In the rows, zero is written as 128.
One turn sends every row of this set to another row. A few are shown first. Where does it send the rows asked after them?
kiko: [161 133 148 138 102 115  79 153 151 127 135 124]
Zefeb: [162 108  97 139 101 113 147 135 156 117  88 150]
durot: [109 120 152 116  94 137 116 162 126 117 159 128]
leg: [141 142 158 174  85 111 145 157 131 103 129 136]
toso: [126 131 117 131 122  98 157 122 124 122 105 111]
napek: [147 113 110 158  92  95 129 119 115  86 139 142]
Kavuk: [104 106 134 111 101 140 132 141 130 111 134 103]
kiru: [111 116 127 150  99 109 123 103 116  96 141 130]
bafud: [140  94 117 106  99 151 139 163 153 133 121 149]
Rolob: [121 106 117 109  93 131 142 132 107 115 147 118]
buv: [153 131 166 165  86 112 107 139 157 124 140 131]
diz: [127 120 116 143 102 102 139 113 132  95 101 104]
natip: [146 111 158 150  91 114  96 172 115 109 132 130]
Dit: [117 148 135 151 103  93 126 125 124  91 124 109]
rur: [154 158 143 156  84 128 124 137 172 108 142 147]
pibi: [146 120 110 119 134 128 131 159 153 149 117 170]
fezup: [118 123 136 114 142 131 129 171 159 134 124 154]
Tuz: [163 136 109 155 108  91 129 140 153 107  92 161]
Tif: [135 107 116 127 122 112 141 129 160 118  80 159]
kevi: [150 136 127 123 109 130  84 182 141  97 115 150]
Pim: [157 138  93 153 111 100 148 119 130 118 120 154]
Zaboz: [130  82 117 105  94 143 128 139 142 112 121 166]
Veni: [167 134 103 143 117 106 160 157 136 132 130 157]
gepe: [ 98 101 145 129 116 121  98 135 137  87 133 139]
tel: [162 162 126 129 101 131  95 152 165 111 139 139]
potiv: [100  99 145 116 121 139 106 142 138 127 139 146]
vol: [153 107 125 120  99 136 119 175 156 132 125 179]
bup: [145 168 128 147 104 127 134 167 157  91 113 157]

kiru turns into Pim
leg turns into bup
gepe turns into napek
Now these:
bafud turns into Kavuk
durot turns into Dit
rur turns into tel
Tif turns into Zaboz

One turn sends every row of this set to another row. A few are shown first. Where does it send the rows asked after them?
Rofa: [121 105 111 155 137 101 120 119 122 111 139 122 107 155 134 135 111  93
 103 126 138 146 116 106 145  96 114]
lafor: [173 100 127 140 167 146 134 148 158 120 102 131 150 149 138 149 166 144
 115  90 145 136 147  96 160 122  95]
geguz: [181  86 121 127 173 154 141 151 166 130 104 129 143 139 138 148 161 131
 117 103 137 129 131 108 155 110 105]
lela: [ 93 109 111 135 138 189 121 159 121 170 112 129 158 125 119 154 146 131
 140 110 154 112 135  85 139 140 142]
bubu: [161  98 148 129 179 146 126 124 141 138 103 126 127 168 157 143 159 132
 129  93 166 139 149 117 150 117 109]
fedo: [ 85 124 123 128  90 171 158  99 152 124 115 151 132 102 127 127 136 132
 117 112 136 124 113 123 122 102 121]
Ded: [129 106 125 140 135 107 138 136 116  97 129 166 115 136 152 161  88 113
 112  93 124 152 122 106 166 101 114]
Fol: [ 88 103 124 129  92 176 158  91 134 116 123 138 124 102 118 138 132 136
 123 110 137 115 114 119 135 117 111]
biko: [ 99 114 122 143 130 185 126 155 141 166 111 126 168 121 114 137 137 119
 127 117 182 104 137  88 140 129 154]
Pima: [129 100 123 170 140  99 125 126 119 115 122 140 126 146 104 132  98 109
 114 103 148 148 131  93 121  90 107]
nelo: [161  88 133 129 151 130 113 141 132 129  92 118 131 145 151 139 185 125
 143 118 162 120 152 115 146 127 115]
zator: [171  94 140 131 178 152 140 123 144 147  98 138 148 165 136 137 153 143
 120  96 148 131 129 112 138 100  94]
nufif: [181  87 121 125 151 145 116 161 134 126  90 140 144 130 141 164 164 126
 144 105 143 127 155 112 139 122 118]
buku: [167 117 135 119 171 157 137 129 162 143 106 127 126 160 151 145 160 149
 115  97 176 134 131 110 159 119 113]
Pud: [ 81 131 123 140  96 172 160  85 146 129 128 141 122 124 139 127 122 135
 108  97 137 117 126 119 121  99 130]
Zup: [141 111 129 141 128 116 126 135 110 108 124 178 114 155 139 145  99 102
 112 105 123 158 121 108 163  91 119]
tufo: [172  93 128 144 152 131 110 154 143 121  90 139 142 136 133 151 173 138
 137  89 147 134 160 100 142 127 110]
voto: [129 103 116 140 132 106 112 129 122 104 133 138 109 124 123 136  98 109
 114 115 116 146 122  98 134  94  98]
Sotet: [ 98 111 106 153 142 179 159 154 158 156 119 134 157 108 117 144 147 111
 124 107 151 109 116 107 157 136 164]
Kepu: [157  96 157 133 169 149 110 129 134 125  95 128 128 159 149 130 173 121
 140 108 161 141 149 115 133 118 106]
Ris: [124 134 125 149 124 115 135 133 107  93 120 167 126 159 154 154  95 104
  94 120 158 145 143 103 155 106 126]
Fefa: [133 110 136 166 138 113 150 135 107  96 118 164 139 160 131 155  92 109
 109  90 153 155 130  97 149  96 108]
vovi: [ 80 129 120 127  98 168 161 109 126 124 132 144 123 100 137 124 139 132
 122 107 120 112 118 112 130 117 126]
mol: [122 109 124 152 130 105 131 131 104  97 129 149 112 158 157 156 108  90
 111 113 145 150 124 114 160 106 126]
Gazi: [ 87 100 118 127  92 159 163  91 129 134 121 153 117 106 135 163 119 146
 129  82 150 113 126 127 147 123 136]
maf: [118 118 110 163 138  96 120 118 146 116 126 139 109 145 122 119 100 105
  91 128 147 139 130 101 131  98 126]
bafi: [140 109 112 139 131 110 113 125 119 124 132 153 108 149 119 131  98 104
 108 115 119 155 121 104 146  88 109]
paru: [ 89 107 130 150 153 192 151 160 154 163 112 144 156 127 126 146 150 128
 126 100 147 117 112  89 163 136 150]
zul: [ 81 129 126 139  87 166 154  93 128 126 117 157 121 125 152 144 119 136
 120  89 145 116 138 124 122 110 143]
fude: [127  93 121 157 138  93 132 115 129 106 114 145 117 164 125 134 107  93
  94 115 161 145 126  97 142  98 119]
mun: [ 90 125 108 117  90 158 161  99 133 147 117 160 131 112 147 158 121 146
 120  86 154 126 134 127 134 109 137]
bul: [163  91 133 127 168 143 143 135 150 127 103 117 136 155 161 144 177 131
 122 107 162 124 137 115 172 119 105]
tef: [104 123  95 139 127 189 147 156 124 154 122 125 167 113 118 159 142 117
 132 115 157 109 139 102 151 141 153]
Vilu: [ 77 115 106 139  91 170 175 108 134 124 124 143 120 122 121 124 130 129
 111 114 118 121 134 103 125 103 119]
Nen: [130 101 122 148 129 103 131 122 103  98 112 151 127 169 137 150 103  94
  99 115 167 148 135  93 144 104 114]
sifa: [100  93 127 158 154 189 155 159 150 156 141 143 162 114 137 141 136 110
 114 106 150 104 126  99 147 123 164]
Lis: [ 81 125 110 122 103 153 168 107 121 146 134 150 118 105 151 145 128 146
 123  83 132 111 126 118 146 120 145]
Lefu: [104 102 112 146 139 190 132 160 117 161 143 132 167 114 132 149 132 113
 123 115 157 102 149  96 130 128 154]
vuke: [ 94 127 116 141 127 188 128 166 127 155 128 134 178 108 127 146 133 118
 127 116 165 122 145  95 131 124 144]
pul: [ 78 110 103 137  92 154 179 111 123 134 114 166 113 125 142 152 120 136
 122  88 132 124 145 116 138 109 147]
Sapi: [101 114 131 145 139 190 148 155 152 159 111 138 171 129 127 144 131 120
 121 106 183 108 126  93 161 128 159]
Zizep: [169  92 151 134 155 142 117 136 120 139  77 158 145 152 139 145 164 130
 148  98 149 127 144 119 122 110 113]
befef: [ 94 115 122 155 151 178 150 161 165 164 129 145 166 108 132 141 132 120
 117  97 163 122 122  99 148 119 164]
kezil: [158 112 151 127 145 152 100 142 140 122  84 142 123 143 141 135 179 129
 148 115 168 129 142 112 129 128 122]

geguz turns into Ded
Zup turns into tufo
Zizep turns into Pima
Now these:
paru turns into pul
Rofa turns into bul
biko turns into Pud
mun turns into vuke
fude turns into bubu
Lis turns into tef
maf turns into buku
Fol turns into sifa

One turn sends every row of this set to another row. A few are shown first. Where does it send the rows asked after them?
kogof: [ 95  86 128 149 128 111 119 158 152 111 149 114 132 136 112 102 112 134
 146 119 118 125 106  99 150 133 152 104]
tizut: [130 120 144  68 137 116 142 109 116 174 115 152  98 143 131 114  93 106
 106 140 107 147 117 138 138 139 109 146]
fif: [153 118 141  85 110 136 149 131 108 144 134 103 117 147 124 132 108 150
 109 170 104 112 136 145 125 124  76 105]
kota: [115 124 155  78 132 108 129 113 117 168  98 139 114 138 123 107  92 143
  95 147 117 126 102 168 147 126 100 145]
Goniz: [109 129 141 115 113 118 136 135 108 143 142 108 128 144 113 112 104 162
  87 187  96 131 148 132 115 129 115  91]
Mobut: [140 114 158 128 118 164 148 126 127 147 110 141 128 134 136 149 102  98
 107 113 152 146 118 136 156 101 115 151]
Zoto: [132 139 157 118 143 107 143 101 126  97 131  77 147 148 132 119  99 147
 152 112 118 122  99  90 152 123 128 107]
Vuva: [150 125 127 156 147 133 139 148 123 112 165 103 129 124 111 101 102 102
 142 131 125 121 126  99 122 139 151 125]
Vos: [140 102 167 153 111 106 133 130 160 136 111  97 145 144 128 124  85 131
 166 111 111 115 118 107 143 137 129  99]
Vebit: [119 131 166 143 130 121 142 126 110 147 134 135 158 145 131 120  95 109
 107 131 141 178  97 130 137 111 143 169]
mida: [111 111 141  95 120  93 139 123 135 160 109 133 120 139 120  98  83 138
  88 148 135 149 115 150 146 153 110 173]
gul: [103 102 138 134 117 122 118 145 156 114 122 109 140 141 125 123 113 152
 157 101 123 104  98 113 167 119 115  93]
Sidi: [138 111 127 105 120 121 163 127 110 155 153 103 122 162 120 101 100 123
 120 186 102 150 141 111 110 137  97 128]
Rima: [136 108 155 113 124 122 132  92 158 140 129 160 127 165 125  97  94 102
 120 120 129 146 117 143 170 113 163 136]
Kese: [ 93 142 128  87 143 126 139 113 107 160 114 144 103 130 121 111  94 126
  75 149 122 155 129 130 136 135 120 143]
mev: [132 112 135 112 130 122 136 143 137 112 144 104 138 152 138 135 118 132
 172  94 122 122  86  96 152 127 102 119]
mafi: [122 113 184 123 128 130 118 113 130 147 118 145 148 143 132 122 110 128
  85 140 128 132  90 153 145 101 171 129]
lese: [120 131 127 100 111 102 154 112 122 126 142  96 131 164 112  93  89 166
 116 169 111 139 142 133 145 133  79 119]
beve: [121 108 128 142 135 143 118 169 136 131 159 128 134 135 122 121 129 117
 144 122 114 110  98 102 116 130 152 102]
Kezus: [160 149 134 121 145 161 137 118 132 121 142 102 137 139 132 130 116 124
 143 120 125  87 106 103 124 121 130 101]
dosap: [116 130 127 122 153 146 131 149 111 116 157 107 143 141 130 124 133 132
 148 117 124 116  75  91 127 112 124 114]
piv: [114 121 137  98 112 127 132 135 139 170 105 151 109 128 123 126  92 129
  71 147 132 136 133 148 129 155 119 149]
bido: [142  89 136  98  89 114 147 123 150 147 131 109 120 160 122 115  97 147
 107 175 105 127 156 126 125 151 107 107]
boda: [114 137 149 116 134 136 133 104 120 109 125 144 122 134 117 119  93 119
 103 108 140 151 126 147 192  94 130 133]
pakek: [112 105 151 179 134 131 125 149 131 123 120  90 137 111 105 107  97 139
 129 140 123 104 122 115 139 115 143  96]

piv turns into Kese
beve turns into dosap
Sidi turns into fif
Now these:
Rima turns into mafi
Vos turns into pakek

